In the data rows, 128 means zero.
Here are some points:
[109 110 117 128 124 143 139 125 118 132 143 128  93 153 110 131]
[139 119 124 118 137 131 122 145 130 136 138 123 118 133 131 125]
[124 113 125 110 133 145 137 131 128 128 112 114 121 124 113 131]
[135 137 140 106 117 112 120 117 106 111 195 109 144 166 127 141]
[138 151 124 174 143 111 112 127 143 118  59 171 130  72 149 100]
[127 137 117 125 124 113 117 140 121 132 141 135 131 134 134 115]
[126 130 121 167 134 114 119 135 138 119 106 156 129 109 118  97]
[110 109 132 125 119 148 129 134 127 123 114 131 100 126 135 134]
[127 133 111 154 145 110 130 126 138 114 107 137 118 106 125 109]
[121 193 154 180 144  69  86 153 134  81  72 200 136  65 170  76]
[122 173 130 195 159  98 110 131 130 100  79 177 122  97 112  90]
[123  97 124 108 134 173 141 147 120 152 164  96 114 186 117 160]
[120 110 109 106 129 156 149  96 124 154 138 100 146 153 100 130]
[128 107 118 107 108 125 129 137 120 131 160 127 148 149 105 121]
[138 196 169 183 145  79  78 126 155  75  27 206 159  33 185  86]
[115  71 106  90 112 188 158 123 116 162 171  70 109 184  89 164]
[140 105 115  85 106 147 136 137 127 145 165  92 156 149 101 168]
[128 166 149 168 143  99  85 152 147  83  42 183 109  52 178  93]
[127 121 130 126 109 140 120 129 116 138 147 123 134 136 113 132]
[127 207 158 167 143  81  95  81 126  69  69 191 135  73 202 102]
[122  95 113  93 123 149 135 103 124 148 160 100 146 158 110 128]
[116 117 118 141 125 137 148 139 128 122 131 124 104 148 112 132]
[123 111 117 113 146 136 121 114 136 113  96 121 136 119 143 126]
[124  87 109 112 120 151 143 121 139 116 117 108 138 118 122 138]
[118  36 112  17  89 214 181 107 114 174 241  31 125 242  81 212]
[118 142 141 154 131 122 119 131 133 116 115 137  99 122 135 107]
[132 139 148 122 152 137 108 145 147 113  90 125 138 107 144 134]
[130 119 133 137 120 114 122 172 144 133 136 129 126 123 112 125]
[133 149 137 148 142 108 129 110 149  96  87 145 130  91 154 117]
[127 128 127 148 136 135 122 137 142 134  90 137 100 104 156 122]
[135 150 137 149 132 112 122 131 136 110 118 151 114 110 158 119]
[136 184 133 197 168  52  78 166 166  80  40 210 130  46 163  65]
[128 166 131 181 147  75  89 172 146 118  66 185 113  73 160  77]
[124 126 125 131 147 108 111 145 155 112  87 149 127 101 173 114]
[121  87 109 108 118 162 164 142 108 164 175  84 112 176  77 153]
[115 145 135 151 146 114 111 156 133 115 102 152 116 123 124 111]
[129 116 136 100 108 178 155  91 101 142 183  86 129 180 114 176]
[125  98 118 116 123 169 141 126 113 150 150 108 110 163 118 148]
[127  85 133  94 108 176 153 159 104 166 218  62 120 209  85 175]
[130 106 131  79  97 135 125 138 107 145 180 106 128 161 117 156]
[116 111 116 140 136 124 125 114 150 109  91 146 118 101 144 113]
[138 125 123 111 125 101 119 153 140 141 145 128 143 131 120 131]
[120  62  96  78 108 181 167 125 118 176 183  78 118 179  73 152]
[125 120 128 124 138 123 121 141 124 128 137 116 138 142 110 129]
[121  95 109  79  93 152 147  94 122 179 173  85 114 162 119 159]
[123 181 163 156 128 123  98  92 135  80  44 181 107  55 192 117]
[146 151 128 162 143 122 122 173 142 126 116 141 121 108 128 132]
[124  93 102  82 113 152 164 120 112 180 186  75 126 184  92 150]
[122 110 117  97 131 143 133 125 126 152 155  98 130 155 116 149]
[123 176 149 190 175  81  79 155 156  79  13 199 125  29 177  64]
[125 133 125 137 140 106 134 120 137  98 119 148 123 121 149 116]
[133 138 113 127 144  84 112 121 154 122  86 154 138  88 155  99]
[126 151 135 151 150 103 104 117 146  84  62 156 142  73 166  92]
[137 151 143 131 115 123 117 108 120 112 108 133 154  92 129 112]
[131 104 124 107 115 146 157 106 125 131 162  92 129 161 119 151]
[140 127 107 122 123 127 147  92 126 159 133 116 141 130 128 122]
[139  95 116  99 121 159 158 125 111 172 205  69 144 201 102 170]
[123 163 142 162 147 130 113 113 136  82  73 157 131  91 165 124]
[122 131 133 141 142 116 129 137 140 135 109 148 121 114 132 117]
[126 104  99 129 134 137 141 126 139 157 125 133 110 129 116 114]
[121  74 122  62 106 192 151 112 121 150 188  71 126 193 111 181]
[126 136 139 140 134 131 128 118 136 108 131 132 113 135 138 131]
[127 111 105 127 147 120 134 128 150 150 113 129 134 116 129 111]
[132 142 127 149 135 113 105 108 136 115  64 153 145  65 151  89]
[121 122 128 117 133 161 148 111 124 124 146 115 125 165 123 159]
12 more points follow, each with its number after it:
[130 132 128 159 130 113 119 135 135 116 106 167 131 108 119  98] 0
[119 117 126 105 116 133 125 111 125 123 102 140 118 109 143 124] 1
[127 138 142 121 124 148 132 138 112 137 147 119 120 160 117 152] 2
[125 104 140 106 112 166 140 106 124 128 136 105 140 134 125 152] 3
[139 165 145 137 117  96  94 128 131 108  95 161 136  82 170 117] 4
[148 124 118 126 122 127 142  95 129 146 141 111 145 123 126 126] 5
[120 117 120 115 105 152 143  95 114 163 176  88 115 169 119 149] 6
[124 115 134 125 129 153 144 124 122 125 151 112 119 160 122 150] 7
[121 134 125 144 129 123 122 142 127 115 118 161  99 125 132 112] 8
[122 110 135 111 112 142 126 144 130 132 141 120 112 134 136 127] 9
[132 147 126 140 125 104 109 125 123 122 114 149 131 115 123 112] 10
[133 132 130 142 114 129 110 133 130 138 113 147 124 116 127 116] 11
Which three of these numbered points are nearest to each point below, ignoring the direction in which the first points spread most? Their numbers follow each, nearest first.
[117 118 122 106 106 125 134 119 113 141 167 112 137 156  96 137] > 10 0 11
[115 168 137 191 149  90 104 142 144 102  64 195  91  79 150  76] > 8 0 11
[134 154 131 136 122 104 110 134 124 120 123 148 138 119 123 120] > 10 11 2
[127 120 110 109 111 120 132 126 107 160 183 115 139 155  98 134] > 10 0 11
[129 159 130 185 143  92 104 147 145 105  70 190 128  80 137  81] > 0 11 10
[142 138 114 133 125 108 137  97 127 139 121 143 144 107 141 111] > 5 10 6
[133 107 127  78 100 122 126 130 121 156 178 113 153 151 122 156] > 4 10 11
[117  89 130  95 123 177 163 111 114 141 174  92 123 189 103 164] > 7 3 2
[118  78 122  93 103 168 154 153 104 149 208  87  90 208  87 174] > 8 2 9
[117  89 117  67  79 150 145 108  80 162 224  70 153 197  70 147] > 10 4 0
[139 129 118 133 132 124 149  97 134 147 131 117 147 115 131 125] > 5 6 10
[126  97 125 100 117 141 138 147 138 137 153 109 110 151 133 144] > 9 8 7
[124  77 106 111 111 160 163 127 126 159 183  85 122 180  71 152] > 0 11 10
[124  97 142 104 116 163 142 167 112 155 191  87 123 179  89 159] > 2 9 7
[114 138 123 142 121 112 123 124 124 122 108 152 103 111 141 100] > 8 11 9
[132 142 118 118 114 100 127 131 130 140 131 147 134 122 119 114] > 10 11 0
[124 115 138 107 113 165 136 129 118 155 159 103 127 157 117 164] > 2 7 11
[125 150 151 123 105 137 104 122 116 132 122 135 146 114 138 142] > 4 3 2
[124 156 134 155 133 120 116 106 123 126 120 135 116 118 142 117] > 6 7 10
[139 108 121 118 114 119 129 141 135 125 143 126 122 127 144 128] > 9 4 11
[132 129 134 127 129 160 137 105 139 128  91 117 143 103 136 145] > 3 1 5
[117  89 122 124 110 157 149 126 126 147 166 108 124 164  89 134] > 0 11 8
[123 143 141 144 149 122 128 129 123  88 101 152 128 116 137 123] > 7 2 8
[127 144 134 147 122 123 101 143 140 124  85 166 115  87 122 105] > 11 0 9
[128 114 122  90  95 136 125  99 116 147 158 106 153 145 122 148] > 4 10 5
[111 131 141 133 133 128 120 139 140 118  96 131 113 106 137 116] > 9 7 1
[131 131 122 116 102 117 122 114 131 147 138 131 125 129 145 135] > 4 6 10
[112  74 109 109 110 174 165 129 112 155 184  84  97 196  73 158] > 8 0 7
[128 108 117 105 125 137 127 129 109 136 178  88 149 166  89 142] > 10 0 11
[118 135 128 105 109 136 120 106 118 138 107 130 133 112 159 137] > 1 4 3
[149 164 124 172 163  95 115  94 146 116  58 164 139  62 158  96] > 5 6 3
[119 132 126 143 133 134 126 139 135 136 114 139 100 118 132 123] > 8 11 9
[116  58 113  63 102 200 180 114  99 164 224  48 108 223  88 192] > 7 9 8
[121 120 117 120 144 138 131 128 131 113 100 127 130 114 128 123] > 1 3 7
[112 114 134 109 124 167 151 115 123 132 153  98 105 154 130 156] > 7 3 9
[123 140 132 161 147 103 108 174 118 117 115 161 109 122 116  98] > 8 0 10
[117 150 142 135 111 131 132  99 122 118 113 146 116 113 149 132] > 6 3 7
[121 118 129 121 121 127 124 128 137 130 125 130 111 122 137 134] > 9 11 1
[121 125 132 116 106 138 115 122 122 150 125 137 113 122 124 123] > 11 9 1
[124 129 134 121 109 147 130 109 132 118 114 126 140 114 134 139] > 3 1 4
[119 102 119  89  97 142 144 108  92 157 191  85 163 173  86 143] > 10 5 4
[121 165 139 185 146  91  95 147 141  89  70 168 101  83 157  90] > 8 7 9
[113  81 109  94  99 161 154 122 117 157 198  73 100 190  92 146] > 8 9 11
[131 134 137 146 114 129 118 133 124 143 126 133 123 114 116 111] > 11 10 0
[140 181 145 167 152  89  98 147 142 100  97 164 133  95 155 103] > 2 10 7
Here are 12 other points, each followed by its number:
[120  95 102 102 113 151 155  90 110 154 175  80 153 176 106 149] 0
[117  79 121  93 117 142 143 152 126 154 160 107 102 164 121 143] 1
[139 165 122 153 166  83  97 125 153  95  59 161 166  68 155  99] 2
[137 117 113 118 124 135 151  86 127 158 156 105 146 139 123 129] 3
[158 169 135 137 129  87 108 119 140 129 125 147 162 104 154 117] 4
[127 117 110 129 104 102 140 109 128 153 151 148 137 131 120 112] 5
[130 148 115 168 139 100 119 119 132 109  99 158 136 102 124  94] 6
[132 123 126 128 119 112 139 117 126 140 145 132 127 141 130 114] 7
[128 145 130 164 156 119 122  80 151 103  80 143 137  85 152 116] 8
[122 110 119 117 137 122 148 121 130 124 144 123 132 146 132 134] 9
[143 171 139 165 132  97 111 134 129 122  96 157 132  97 147 100] 10
[139 185 159 181 174 100  88 142 138  80  47 179 129  49 189 112] 11
The same question for these:
[135  98 134  88 119 176 153 138 112 146 187  83 136 185 113 181] > 11 9 10
[128 112 113 109 114 128 144 120 123 142 163 124 129 160 114 127] > 7 9 6
[119 112 110 103 117 148 140  94 118 149 164  90 144 161 114 137] > 0 3 6
[143 155 124 139 134 113 110 160 132 136 114 149 132 118 128 121] > 10 7 6
[132 111 130 132 121 111 126 172 152 134 124 132 115 112 121 127] > 1 10 9
[134 169 154 158 123 117  98 134 127 108  95 164 146  90 146 114] > 10 11 7
[128 122 124 141 138 135 142  83 139 113 109 113 139 115 135 134] > 8 0 3
[132 117 129 115 138 126 129 123 133 112 145 125 139 144 140 126] > 9 7 0
[142 162 144 132 140  79 100 159 123  97 124 167 154 103 147 102] > 4 10 7
[141  87 118  82 142 166 154 135 132 143 172  62 161 173 105 172] > 2 11 9
[128 128 139 100 112 141 137 124 106 149 160 100 141 146 116 139] > 10 7 4
[122 105 115  96  99 141 152  98 111 163 200  95 119 186 109 147] > 7 10 5
[130 141 126 141 161 112 117 137 145  99 101 136 164 107 137 124] > 2 9 0
[129 122 134 124 127 159 142  93 145 134 109 103 127 126 128 152] > 8 11 3
[130 129 142 141 131 116 129 173 134 120 132 128 105 128 143 126] > 1 10 9
[131 115 121 109 115 110 141 127 120 140 160 128 133 153 121 128] > 7 9 5
[123 121 122 117 128 124 139 121 137 116 133 127 129 145 146 126] > 9 7 0
[133 121 118 134 149 110 133 135 134 107 122 129 123 129 131 109] > 9 6 7
[127 156 143 159 161  96 112 138 125  74  77 165 133  88 147  99] > 9 6 11
[126 156 122 163 173  90 112 130 149 104  69 168 134  81 154  97] > 9 2 6
[123 112 111 139 134 142 147 118 112 145 165 117 131 170  82 141] > 6 10 7
[130 129 117 139 121 120 141 118 130 142 134 134 146 124  94 129] > 6 10 7
[124 181 135 180 145  88 102 122 137  81  49 194 125  65 147  86] > 6 9 7
[127 111 144  97 123 174 133 128 124 135 142  90 118 147 122 162] > 11 9 10
[146 159 145 146 139 111 112 134 133 114 114 149 136 115 141 120] > 10 7 9
[134 141 141 117 113 109 124 129 100 113 191 119 147 169 132 145] > 4 10 7
[126 112 136  93 127 156 135 128 116 144 146  91 140 143 124 161] > 11 2 9
[122  46 105  79 101 198 167 102 124 146 163  59 144 172  88 177] > 8 2 0
[137 133 125 131 139 120 117 157 145 124 106 126 145 110 126 134] > 2 10 9
[127  73 107  76 107 164 170 126 117 168 194  70 130 183  91 175] > 9 7 10
[140 137 123 133 129 113 111 152 140 112  97 134 150  96 138 138] > 2 11 9
[121  89 138  98 129 164 136 135 130 123 165  63 113 156 130 170] > 11 9 1
[118 144 127 150 124 109 134  88 130 115  96 152 138 100 139  97] > 0 3 6
[135 139 148 125 145 136 107 157 140 115  95 125 147 108 148 134] > 11 2 9
[112 108 129 116 115 170 140  92 116 144 132  95 112 146 113 143] > 8 0 3
[132 170 145 134 135 104 106 137 124 123  87 148 132  89 156 106] > 10 7 11
[124 124 135 123 115 160 148 104 133 133 120 111 143 123 127 149] > 8 0 3
[117 111 124 119 111 154 129 130 122 134 124 121 104 127 133 131] > 1 9 7
[125  88 110  97 131 144 148 126 125 146 173  83 127 171 108 141] > 9 7 6
[123 145 132 142 141 108 118 113 123 110 104 141 138 110 141  98] > 0 9 7
[135 132 123 131 131 126 121 144 130 117 111 120 142 104 124 131] > 2 10 11
[130 128 135 149 143  95  86 153 155  94  60 181 136  63 147  89] > 1 9 2
[140 137 120 139 146 103 107 161 147 117  99 142 137  99 129 127] > 2 1 9
[135 120 133 113 146 143 121 136 143 111 113 125 136 125 146 145] > 11 9 2
[127 143 135 125 104 104 129 131 114 117 132 157 130 122 149 112] > 7 10 5
